Each row has a name. Each piece below is followed by the name of the row it came from, unless a question asks for something else. Each question is about the rows just above it.

Gidat: [ 96 164 108 109]
lekip: [ 98 175 100  86]
dobe: [109 125 145 118]
Dos: [177  89 147 200]
tefi: [171 109 123 145]
dade: [146 121 110 109]
dufa: [108 133 171 137]
Which row holds [110 121 146] read backwards?	dade
[147 200]	Dos
[145 123 109] is which row, read backwards?	tefi

Dorag: [135 114 111 112 120 135 131 120 157 110 147 135 156 151  88 140 151 174]
nif: [133 166 128 174 124 122 118 120 119 202  80 131 125  60 165 139  96 122]
zada: [114 127 142 151 139 112 127 148 184 104 106 113 127 100 142 117 104 124]
deza: [130 137 104 153 108 124 115 154 105 123 121 130 104 119 150 123 120 104]
Vevu: [159 144 101 134 106 150 121 131 123 115 147 158 141 117 118 163 146 154]
nubo: [205 129  63 138  74 187 110 144 106 101 181 202 119 118 107 204 180 131]
nal: [119 111 122 131 125 119 125 139 119 131 125 119 113 146 132 111 126 114]
Nubon: [127 161  76 185  90 113 105 182 177  68 105 126 119  72 144 129 104 123]
folot: [ 74 187 110 144 106 101 181 202 119 120  80  60 135 151 160  52  79 133]
[ 74 187 110 144 106 101 181 202 119 118]	nubo
Which row holds [ 80 120 119 202] read backwards?	folot
[137 104 153 108 124 115 154]	deza

Nes: [ 97 138 154 130  71 127 143 142 129 125 143]
rigim: [144 202  86 144 113 119 143 125 187 160 104]
lokev: [ 97 138 154 130  93 127 143 142 129 125 143]
mul: [106 108 119 149  96 103 111 119 136 156 120]
rapu: [119 144 202  87 113 144 154 107 107  81 138]
Posi: [142 137 101 144 147 119 143 125 187 160 104]
Which row holds [ 87 202 144] read backwards?	rapu
The row with [ 97 138 154 130  93 127 143 142 129 125 143] is	lokev

Zike: [122 128  96 134 150 170 117 108 139 171 146 114 134 138 141 110 123 148
 131 138 121 119 142]
Podes: [122 128  96 134 150 170 117 108 139 171 146 114 134 138 141 179 148  94
  82 112 158 163 109]
gog: [150  87 113 173 107  79 162 169 123  78 109 169 162 136 122 179 148 113
 166 153 116 127 151]
[122 128  96 134 150 170 117 108 139 171 146 114 134 138 141 110 123 148
 131 138 121 119 142]	Zike
[158 163]	Podes
[148 179 122 136 162 169 109  78 123 169] is which row, read backwards?	gog
Which row holds this, read backwards? [107 173 113  87]	gog
[114 134 138 141 179 148  94  82] is in which row?	Podes
[122 128  96 134 150 170 117 108 139 171 146 114 134 138 141 179 148  94
  82 112 158 163 109]	Podes

laku: [ 70 138  84 149 156 118]
fufek: [ 82  97  82 130 131 118]
kub: [109  97  82 130 131 108]
Which row holds [109  97  82 130 131 108]?	kub
Which row holds this, read backwards? [108 131 130  82]	kub
[ 82  97  82 130 131]	fufek
[ 84 149 156 118]	laku

fefi: [134 123 137  68 129 139 157 116 133]
fumu: [140 170 115 140 142  80 125 149 132]
fir: [129 137 134 123  68 139 144 107  63]
Tep: [138 134 123  68  65 191 168 111  83]
Which row holds [ 68 129 139]?	fefi
Which row holds this, read backwards? [ 63 107]	fir
Where do [ 68 129 139 157 116 133] appear?	fefi
Which row holds [139  68 123 134 137 129] read backwards?	fir
[137 134 123  68] is in which row?	fir

giv: [143 145 163 103 138 123 105 114 107 100 134 121 125 137 136 131 133 112
 112 127 158 128 106 119 100 141 110 124 128 135 105 161 130 167 126  92
 142 116 119 143 162 110 116  99 137 140 116 147 162 147 110 133 122 149
 109 147 133  61 114  95]
Sito: [151 146 149  95 132 110 120 113  97  87 151 135 123 132 142 127 120 121
 105 140 141 123 117 116 106 143 114 117 117 123 109 165 127 155 131  88
 143  99 122 147 162 111 119 108 136 122 139 134 172 127  95 126 124 144
 121 161 142  92 110 100]
Tof: [132 143 134 108 121 124 126 125 126 104 111 141 126 117 141 145 134 131
 112 102 155  95 124 119 148 122 156 130 105 164 110 141 159 170 138 128
 134 112 138 150 166 126 117  77 115 106 125 145 181  88 119 124 117 157
 121 123 134 145 145 149]
sadu: [149 135 143 103 121 123 119 171 143 144 112 117 156 134 125 149 135 168
 113 114 135  76 109  97 162 113 107 135 109 137  99 137 158 141 145 122
 132  98 128 124 161 136 123  95 134 108 136 162 153  83 131 118 136 133
 133 143 146 130 121 134]
Gakop: [144 145 144 100 122 110 128 113  94  75 142 146 113 123 145 127 121 118
 104 131 148 115 124 120 114 143 148 115 108 143 114 161 137 165 135 105
 145 103 131 155 166 116 117 100 122 110 145 135 183 113  96 126 117 154
 122 149 140 112 134 126]
dutup: [137 148 124  91 131 112 145 113 117  92 134 147 123 120 146 135 120 123
 103 125 136 103 128 115 140 135 139 125 101 141 117 162 140 162 133 134
 128 110 116 142 119 143 126  94 120  99 134 124 185 103  96 118 117 154
 129 154 139 140 123 143]
[156 134 125 149]	sadu
Which row holds [110 162 143 119 116 142] read backwards?	giv
[135 168]	sadu
[128 134] is in which row?	Tof
Which row holds this, read backwards? [150 138 112]	Tof
Which row holds [106 115  77] read backwards?	Tof

kuv: [162 125 144  95 146 182 131 126 132 138 138 119 123 119 156 125 140 167
 135  86 124  85 148 146  97 144]
pudur: [138  93 132 107 142 130 100  85 143 142 101  78  98 146 135 137  86 135
 136 166  96 109 132 141  95 146]
puz: [145  97 135  96 124 142 105  92 141 130 123  80 100 138 142 135 115 145
 139 125  83 107 134 142  95 132]
ruta: [131 113 123 118  84 127 104 104 110  65 143 105 108  91 134 114 136 135
 124 103 101 146 100 120 136  50]
tafu: [ 87 135 113 150 100  84 133 146  87 155 120 157 139 161  95 153 112  80
 125 181 129 169 118 114 155 136]
lezi: [113 149 133 127 106 128 153 157 139 139 148 160 154 144 118 162 163 106
 135 122 125 139 140 134 141 140]
Pafe: [127 152 128  97  62 134 147 157 120  87 155 146 151 103 132 140 159 130
 127  56  83 142 120 124 146  82]
Which row holds [146 155  87 120 157] read backwards?	Pafe
[148 139 139] is which row, read backwards?	lezi
Which row holds [135 167] read backwards?	kuv

Totaz: [114  86 119 137 174  89 101 133 120 137  86 136 132 113 142 167 131 186
  99 102 114 123 153 111 143 145 140 133 131 128 121 177 130]
govar: [148 142 148 157 181 173 128  99 139  92 107 168 138  86 118  94 119 122
 116 145 127 124  96 102 102 108 108  73 124 157 141 157 193]
ber: [152 129 140 150 144 142 139 165 142  95 109 144 118 142  78 119 128  93
 135  74  98 155  85  88 146 177  96 114 139  97 176 142 136]
vade: [149 157 181 173 128  99 139  92 107 100 122 170 121 128 139  74  92 141
 127 128  95 121 125 156 125 153 102  92 147  81  86 153 171]
nize: [152 129 140 150 144 142 139 165 142  95 109 144 118 142  78 119 128  93
 135  74  98 155  85  88 146 177  96 114 152 157 141 171 142]
vabef: [126 109 125 113 158 148 141 119 158 145 159 149 151  85 130 153  72 141
 177 120 142 119 133 132 153 179 137 121 144  94 102 133 179]
Which row holds this, read backwards? [107  92 139  99 128 173 181 157 148]	govar
[152 129 140 150 144 142 139 165 142  95 109 144 118 142  78 119 128  93
 135  74  98 155  85  88 146 177  96 114 139  97 176 142 136]	ber
[113 142 167] is in which row?	Totaz
[123 153 111 143 145]	Totaz
[148 142 148 157 181 173 128  99 139  92 107 168 138  86 118  94 119 122
 116 145 127 124  96 102 102 108 108  73 124 157 141 157 193] is in which row?	govar

Kiris: [122 133 150 171 106  53 164  99  78 117 168  81 108]
Nufis: [156 145 174 175 132  62 142 123 118 148 192  75 111]
vak: [131 136 157 173 113  52 158 103  86 124 175  79 108]
Gire: [139 139 164 175 119  55 134 130 130 156 195  77 113]
rurop: [147 141 169 175  94  98 170 142  63  95  90  61 111]
gekuz: [114 129 142 167 102  54 166  95  71 133 182  85 109]
Tet: [106 127 134 162  98  58 169  92  65 105 151  90 110]
nogo: [100 123 126 158  94  63 170  90  61  98 142  95 111]
duno: [139 139 164 175 119  55 153 110  97 133 182  76 109]
[139 139 164 175 119  55 153 110  97 133 182  76 109]	duno
Which row holds this, read backwards? [111  95 142  98  61  90 170  63  94]	nogo
[129 142 167 102  54 166  95  71 133 182  85]	gekuz

saza: [165 169 121 131 170 165  68 105  82 154  84  61 116  88 133 104 154 137
  79  77  82  86  88 176 113 113 118 148  83 143  89  99 115 160 145 114
 183  60  78 160 102 139 149 190 134 159 180 123 192 150 139 131  93  88
 128 189]
Rasu: [175  88  99 103 169  92  67 103 160 142  99 130  80  61 175 170  85  64
 186 110 193 178 131 167 177 192 151 125  60  61 143 151 160 140 109  71
  84  97 120  81  99  83 165  85 196 131 195  99 143 119 150 198 109 188
 122  88]
pake: [191  86 143 166 151 108 167 145 195  60 143 146 173 122 103  86 156 148
 177 188 110 173 183  69 147 192  79 182 190 116  75  94 151  91 119  59
  88 172 182 172 105  83 104  76 184 172 108  61  77 189 173 194 147 139
 178 146]
beb: [115 107 182 143 121 122  73 182 128  59 135 122 134 163 183 186 185  93
  72  97 182 107 160 106 141 118 116  76  65 184 194 182  76 127  88  82
 143  74 129 161 195 141  79 113 184 117 162  88 188  74  89 179 172 156
 188 151]
retez: [ 92 166 180  74 191  67  60 142  70 100  67  96 111 136  65 114  78 147
 173 107  72  81 129 141  96 100 151  75  68  86 105  98 194  79 107 111
 198 107  77 122 141  96 141  83 126  65 148 119 168 133 143 165 124 140
 180 111]
siram: [175  88  99 103 169  92  67 103 160 142  99 130  80  61 175 170  85  64
 186 110 193 178 131 167 177 192 151 125  60  61 143 151 160 140 109  71
  84  97 120  81  99  83 165  85 196 131 195  77 191  99 145 134 144 148
 193 109]
pitek: [173 105  83 104  64 167 170  70 134  85 191 195 108  70 128  71 197 149
 110  62  84 180  66 189 118  85 155 173 123 138  62  81 189 171 133  59
  76 168 198 180  60  73 116 157  69 169 194 112 171  61 191 105 181  99
  97 183]
Tazef: [ 72 187 125 152 142  88  93 115 145  97 122 197 156 192 138 184 122  74
 182 171 147 145  96 166 107  91 183 185  94  58 196  75 115 196  62 137
  90 107 111  88 144 102 159  74 155 123 178 153 172 139 175  68 156 119
  73 194]
mamet: [192 136 106  83 115 109 196 114  79 107 186  70 116  65  71 110  80 155
 155 192 106 109 187  79 182 177 178  69 148  84  85 171 183  67 126 163
  58 172 192 117 196  79  60 197 122 114 125 131  71 127  79  59  61 174
 163 126]
Which row holds [172 105  83 104]?	pake
[145  96] is in which row?	Tazef
[160 145 114 183  60  78 160 102]	saza

kup: [107  91 159 149 116]
zova: [138 123 112 132 132]
taza: [112 124 120 131 121]
tor: [105 111 144 138 126]
luz: [105 154 102 138 126]
nim: [109 126 144 138 111]
mot: [102 105 154 152 124]
tol: [ 69  92 173 163 132]
[154 105 102] is which row, read backwards?	mot
[111 144 138 126]	tor
Which row holds this, read backwards? [152 154]	mot
Which row holds [105 111 144 138 126]?	tor
[138 144 111] is which row, read backwards?	tor
[105 154 102 138 126]	luz
[138 111]	nim

Fifet: [154  84 121 138 165 129  86 126  97 124 137 168 123 113 112 143 120 112
 161 141 119 157 135 113 170 113 106 154 137 132 114  96 103 119  93 119
 119 158 141]
Kanom: [ 95 141 130 140 120 127 111 123 147 149 149 118 136 111 167 149 161 140
  86 125 144 109  97 144  94 151 134 117 121 114 159 131 108 126 126 141
  87 159 137]
mef: [119 157 135 111 170 101 114 121 145 154 142  95 128  87 168 125 185 149
  93 141 118  95 112 147 101 156 155 133 150 112 141 130 120 110 101 161
  90 142 136]
gono: [154 125 121 138 165 129  86 126  97 124 137 168 123 113 112 116 182 112
 161 141 119 157 135 113 170 113 106 154 137 127 114  96 103 133  93 119
 119 158 141]
pano: [106 153 107 140 125 121 136 140 139 166 119 136 118 126 144 182 116 141
 112 141 125 116 122 151 104 138 146 114 114 143 149 132 132 119 149 137
 122  97 124]
zura: [106 153 107 140 125 121 136 140 139 166 119 136 118 126 144 182 116 141
 112 123 135  77 137 144 121  97 109 170  99 130 138  92 105 145  96 163
  98 149 157]
taz: [ 80 123 137 126 101 122 167 116 137 134 114  90 129 126 118 116 138 158
  89 141 125 116 122 151 104 138 146 114 114 143 129 131 148 122 136 126
 142 119 118]
[ 92 105]	zura
[154  84 121 138 165 129  86 126  97 124 137 168 123 113 112 143 120 112
 161 141 119 157 135 113 170 113 106 154 137 132 114  96 103 119  93 119
 119 158 141]	Fifet
Which row holds [106 153 107 140 125 121 136 140 139 166 119 136 118 126 144 182 116 141
 112 123 135  77 137 144 121  97 109 170  99 130 138  92 105 145  96 163
  98 149 157]?	zura
Which row holds [151  94 144  97 109 144 125] read backwards?	Kanom

tega: [137 173 133 160 161  94]
gomir: [137 173  95 161  94 133]
Lub: [137 173 160 133 161  94]
[133 161  94]	Lub
Which row holds this, read backwards? [ 94 161 133 160 173]	Lub
[ 95 161  94 133] is in which row?	gomir
Where do [137 173 160 133 161  94] appear?	Lub

Vutip: [129  95 175 103 138 142 148 127 125 123 127 104 119 191 124 114 132 122
  99 127 115  77 167  85 178]
tepam: [151 102 167 159 113 154 114 138 125 124 123  94 136 197 126 119 122 124
 102 133 122  79 166  89 185]
nafo: [153 103 164 114 138 159 154 125 113 123 123  95 141 206 127 132 105 128
 111 141 137  87 162  98 194]
luv: [151 102 167 112 137 157 152 127 116 124 123  94 136 202 127 129 109 127
 108 139 129  83 164  94 191]
tikiz: [144 100 170 110 139 153 150 125 118 124 124  97 131 202 126 125 117 125
 105 135 126  81 164  92 190]
gurot: [158 106 162 116 138 161 154 124 111 124 125  93 144 127 129  83 129 139
 202 108 127 109 160  99 195]
Rak: [162 108 157 121 138 164 154 125 110 124 122  94 149 206 128 139  97 130
 116 146 142  93 158 102 195]
Where do [138 164 154 125 110 124 122  94 149 206] appear?	Rak
Which row holds [137 141 111 128 105 132 127 206 141] read backwards?	nafo
Which row holds this, read backwards? [108 127 109 129 127]	luv
Which row holds this, read backwards? [109 127 108 202 139 129  83 129 127]	gurot
Which row holds this, read backwards? [113 125 154 159 138 114]	nafo
Which row holds this, read backwards? [ 83 129 139 108 127 109 129 127 202]	luv

sotid: [116 130 108 113 124 132 123 133]
fiko: [113 137 104 114 122 130 116 148]
Soz: [112 145 113 109 125 124 100 155]
kiz: [167  82 107 151 168 178 164 107]
Vil: [131  93 126 134 183 167  87  55]
fiso: [177  90 112 152 180 189 137 101]
lova: [103 123 117 155 143 157 163 127]
Nat: [105 147 106 103 125 127  96 160]
matu: [141  84 107 151 168  97 141 128]
Where do [167  82 107 151 168 178 164 107] appear?	kiz
[114 104 137] is which row, read backwards?	fiko
[128 141  97] is which row, read backwards?	matu
Which row holds this, read backwards? [125 103]	Nat
[137 104]	fiko

tisub: [ 92 119 117 152]
gek: [159  65 134 109]
ruku: [165 101 137 108]
pubuk: [134 150 103 104]
toba: [188 123 129 164]
feb: [ 65 159 135  77]
Riti: [133  75 131 159]
fazep: [126 135 122 175]
pape: [156 103 151 134]
Where do [159  65] appear?	gek
[103 151]	pape
[156 103]	pape
Which row holds this, read backwards? [117 119  92]	tisub
[ 65 159]	feb

